(in the rows, 128 means zero)
A single turn carries every row of the set below to another of its rows. Some are shown first; where does it send the rows asked next?
j_123: [144 158 107 136 125 119 145 138 119 165 132 119 108 115 109 133 132 116
 126 121 138 133 168 135 130 126 140 146 113 118 130 172 148 107 121]
j_353: [139 132 127 123 112 134 128 161 139 132 120 141 151  69  99 125 155 123
 119 140 141 138 129 116 138 133 129 132 159 117 117 126 120 121 122]
j_242: [155 147 110 143 129 122 147 145 118 156 135 124 105 111 111 130 129 123
 139 117 134 137 171 144 128 119 141 136 121 111 120 176 149 102 122]
j_684: [132 132  87 131 115 110 167 166 108 163 139 124 127 105 108 132 128 133
 151 108 143 127 169 140 143 127 118 130 159 120 112 157 129 101 103]
j_554: [118 144  92 123 121 106 166 160 102 166 138 120 132  96 116 130 118 117
 151 115 140 118 164 134 145 132 120 133 144 116 123 158 137 104 112]
j_869: [116 124  98  95 100 121 152 160 110 159 133 131 108  84  86 115 149 123
 127 128 153 126 153 149 116 117 151 130 128 127  97 145 153 109 121]
j_180: [120 132  95 134 124 116 178 157 109 163 140 120 131  91 115 137 117 123
 143 111 137 120 162 141 143 123 123 126 145 106 117 155 134 110 100]
j_364: [123 120 103 128 116 107 155 160 121 167 132 101 112  85  97 135 140 127
 132 108 181 122 162 149 135 122 159 132 142 128 116 143 126 122 119]
j_621: [160 142 135 131 117 130 129 147 136 128 118 145 161  84 114 134 148 115
 115 130 135 131 146 119 139 125 121 136 148 113 119 139 120 110 134]
j_420: [147 137 127 114 112 129 127 156 135 127 119 145 155  73 104 125 155 118
 117 134 141 134 129 118 137 128 127 132 153 116 113 124 118 124 127]
j_449: [128 132  94 137 127 110 165 164 107 160 139 116 121  93 118 132 120 124
 157 106 142 124 167 140 146 125 130 123 152 112 119 159 130 106 111]
j_163: [150 137 136 138 118 132 131 165 137 134 120 135 152  68 112 138 143 105
 124 126 132 132 150 124 142 124 117 133 161 112 122 128 111 111 133]
j_511: [140 152  88 103 118 113 140 173 130 167 140 133  94  96 101 121 117  98
 135 132 135 138 139 143 135 122 136 138 125 126 114 158 145 130 128]
j_234: [157 144  88 111 112 120 140 178 132 163 142 136  87 102  93 122 127 108
 139 124 133 146 147 153 129 114 129 136 138 126 103 155 138 125 120]
j_392: [144 133 140 131 112 133 128 151 133 135 119 130 150  71 100 136 160 113
 111 125 146 134 141 121 148 126 130 128 152 119 120 124 106 115 122]
j_445: [112 117  97 120 110 116 163 160 118 174 131 110 110  85 100 138 146 123
 119 108 171 120 168 141 136 116 153 129 142 133 112 146 127 115 118]
j_241: [153 138  97 112 120 115 138 175 136 160 141 137  90  97  99 120 120 107
 139 133 139 141 143 154 129 115 143 135 126 124 105 163 149 125 132]
j_373: [142 137  95 104 114 126 144 172 131 165 139 142  87  95 100 122 129 103
 125 131 130 139 151 147 127 108 141 130 124 126 102 163 148 118 130]
j_151: [156 137 140 134 114 132 128 156 141 132 120 146 158  79 108 133 146 114
 118 141 132 133 149 124 134 126 120 140 150 114 117 140 126 103 136]
j_335: [142 133 133 119 108 131 127 156 136 131 121 144 153  74  97 125 156 116
 116 139 142 137 128 119 146 130 125 125 153 120 112 127 116 117 121]
j_351: [118 120 103 127 114 113 167 157 126 172 134 106 115  82  95 142 132 118
 117 112 175 118 157 152 135 117 151 136 136 124 114 140 127 129 110]
j_272: [156 133 138 124 111 131 123 157 148 135 121 147 148  81 103 131 148 109
 108 141 142 139 133 123 149 124 124 131 146 124 114 139 117 116 130]
j_219: [153 132 133 128 113 131 125 163 153 136 121 147 149  78 102 132 148 116
 110 146 144 139 135 120 139 127 129 140 151 124 116 138 121 119 134]
j_907: [121 130  92 131 121 119 169 162 107 167 137 123 117  94 119 136 129 123
 140 106 136 124 173 129 146 119 129 120 150 118 118 161 130 100 110]
j_10: [152 136 131 129 117 125 134 158 135 133 119 138 159  73 116 138 145 109
 120 122 138 127 145 119 147 123 118 131 160 114 120 127 108 117 133]
j_128: [135 135  99 102  97 117 145 157 107 151 134 128 112  95  79 114 153 129
 138 124 153 131 155 160 110 122 139 140 133 122  95 139 150 109 114]
j_706: [149 136 138 132 115 130 131 158 135 135 122 138 153  73 110 136 147 104
 120 125 135 132 146 124 153 124 115 125 157 115 119 130 106 110 127]
j_393: [146 140  96 111 119 123 151 170 137 164 143 139  95  93  98 126 115 100
 127 134 130 138 139 154 129 111 134 134 121 117 104 157 149 131 119]
j_317: [119 134 101 119 113 105 152 158 122 176 133 101 111  87 100 140 133 109
 122 110 177 118 162 147 138 124 149 143 135 132 123 142 126 125 124]
j_510: [159 149 101 144 120 125 147 144 121 162 134 123 102 120 101 135 141 130
 131 112 137 143 173 141 128 121 136 142 128 119 120 170 140 104 112]
j_811: [143 136 136 137 116 135 128 155 135 133 117 126 147  66 103 136 159 117
 116 126 143 134 144 119 138 128 131 133 157 113 125 122 110 118 125]
j_313: [161 138 130 122 116 130 125 157 149 132 119 147 150  81 109 133 147 111
 110 136 139 137 133 118 142 123 127 137 148 120 117 136 117 125 137]
j_129: [132 123  98 124 105 108 154 165 126 172 133 108 110  94  90 140 142 123
 126 106 180 125 167 155 133 118 144 143 148 135 108 142 121 118 117]
j_411: [118 145 101  97 104 113 146 149 102 155 133 121 117  88  86 113 145 119
 136 131 153 123 148 149 115 132 147 141 121 121 109 140 157 113 118]
j_303: [150 147 110 145 128 129 158 139 124 161 134 124 108 108 109 139 127 118
 122 121 129 134 167 144 128 116 137 138 113 108 122 172 148 110 112]
j_997: [125 127 100 102 107 113 147 159 110 150 135 127 113  87  84 110 143 130
 143 132 160 127 144 156 116 126 153 132 130 120  98 144 156 114 119]
j_60: [121 129 105 102 104 120 157 151 113 153 134 128 118  84  82 117 142 124
 127 132 153 124 143 158 112 120 147 136 121 115  98 140 159 119 110]
j_340: [146 145 103 135 124 131 151 148 117 164 134 129  97 109 112 132 136 120
 126 116 124 137 174 134 130 113 140 131 120 116 119 176 146  99 120]
j_864: [157 139 144 132 112 132 127 149 137 130 120 146 156  83 109 133 150 110
 115 135 133 134 145 125 146 124 117 131 145 116 116 139 119 102 130]
j_642: [148 136 133 127 114 129 130 150 134 131 115 132 154  71 106 136 158 115
 112 123 150 129 141 120 138 125 132 134 152 116 120 120 109 123 131]

j_510 moves to j_234
j_151 moves to j_219
Now these:
j_511 moves to j_411
j_340 moves to j_373
j_420 moves to j_642
j_272 moves to j_335
j_241 moves to j_997
j_180 moves to j_303

A single turn carries every row of the set below to another of its rows. Some are shown first; where does it send the rows asked next?
j_379: [142 107 113 119 146 147 121 117 118 103 149 122]
j_97: [121 122 105 122 115 152 139 143 140 110 121 128]
j_45: [140 123 117 115 150 163 134 141 107 107 150 127]
j_41: [124 139 141 126 114 154 145 126 107 127 143 134]
j_972: [138  99 121 127 133 121 153 119 115 107 144 127]
j_285: [141 103 141 127 138 120 146 115 118 108 146 130]
j_715: [143 125 116 106 144 138 136 140 118 155 123 134]
j_836: [125 121 110 129 112 138 140 151 143 122 126 120]
j_548: [127 116 141 124 139 122 160 114 122 122 137 141]
j_624: [130 113 113 114 125 143 145 135 151 133 122 111]
j_139: [134 110 135 123 145 127 152 104 124 119 138 143]
j_93: [114 144 126 106 126 136 145 118 119 137 148 126]
j_988: [113 140 142 121 132 136 149 124 122 138 148 121]
j_832: [146 131 123 115 125 124 129 162 115 106 133 138]
j_977: [149 130 119 108 146 133 124 138 112 148 123 139]
j_191: [139  94 137 119 129 119 150 124 124 114 145 123]
j_680: [113 140 134 115 120 144 147 114 124 130 150 132]
j_652: [140 123 122 107 151 139 122 138 132 143 115 123]
j_870: [137 119 131 111 153 136 124 127 128 137 107 125]
j_782: [155 131 123 108 126 126 139 151 123 114 126 153]
j_802: [149 139 132 111 124 122 128 143 127 122 133 156]
j_152: [141 123 123 101 142 165 127 130 110 111 152 130]
j_294: [139 131 124 119 122 129 137 159 127  97 131 142]
j_622: [128 142 137 116 116 161 139 129 113 129 149 124]
j_225: [124 117 107 137 115 145 129 141 142 118 130 124]
j_987: [139 117 121 121 137 155 116 117 121 102 148 115]
j_896: [138 120 118 120 145 166 128 125 105 111 147 123]
j_347: [127 115 114 112 127 133 146 142 155 120 128 116]
j_735: [159 140 128 112 120 133 142 139 122 115 129 154]
j_68: [150 117 123 121 147 138 131 131 129 142 111 116]

j_41 moves to j_715
j_45 moves to j_735
Now these:
j_782 moves to j_680
j_68 moves to j_972
j_977 moves to j_548

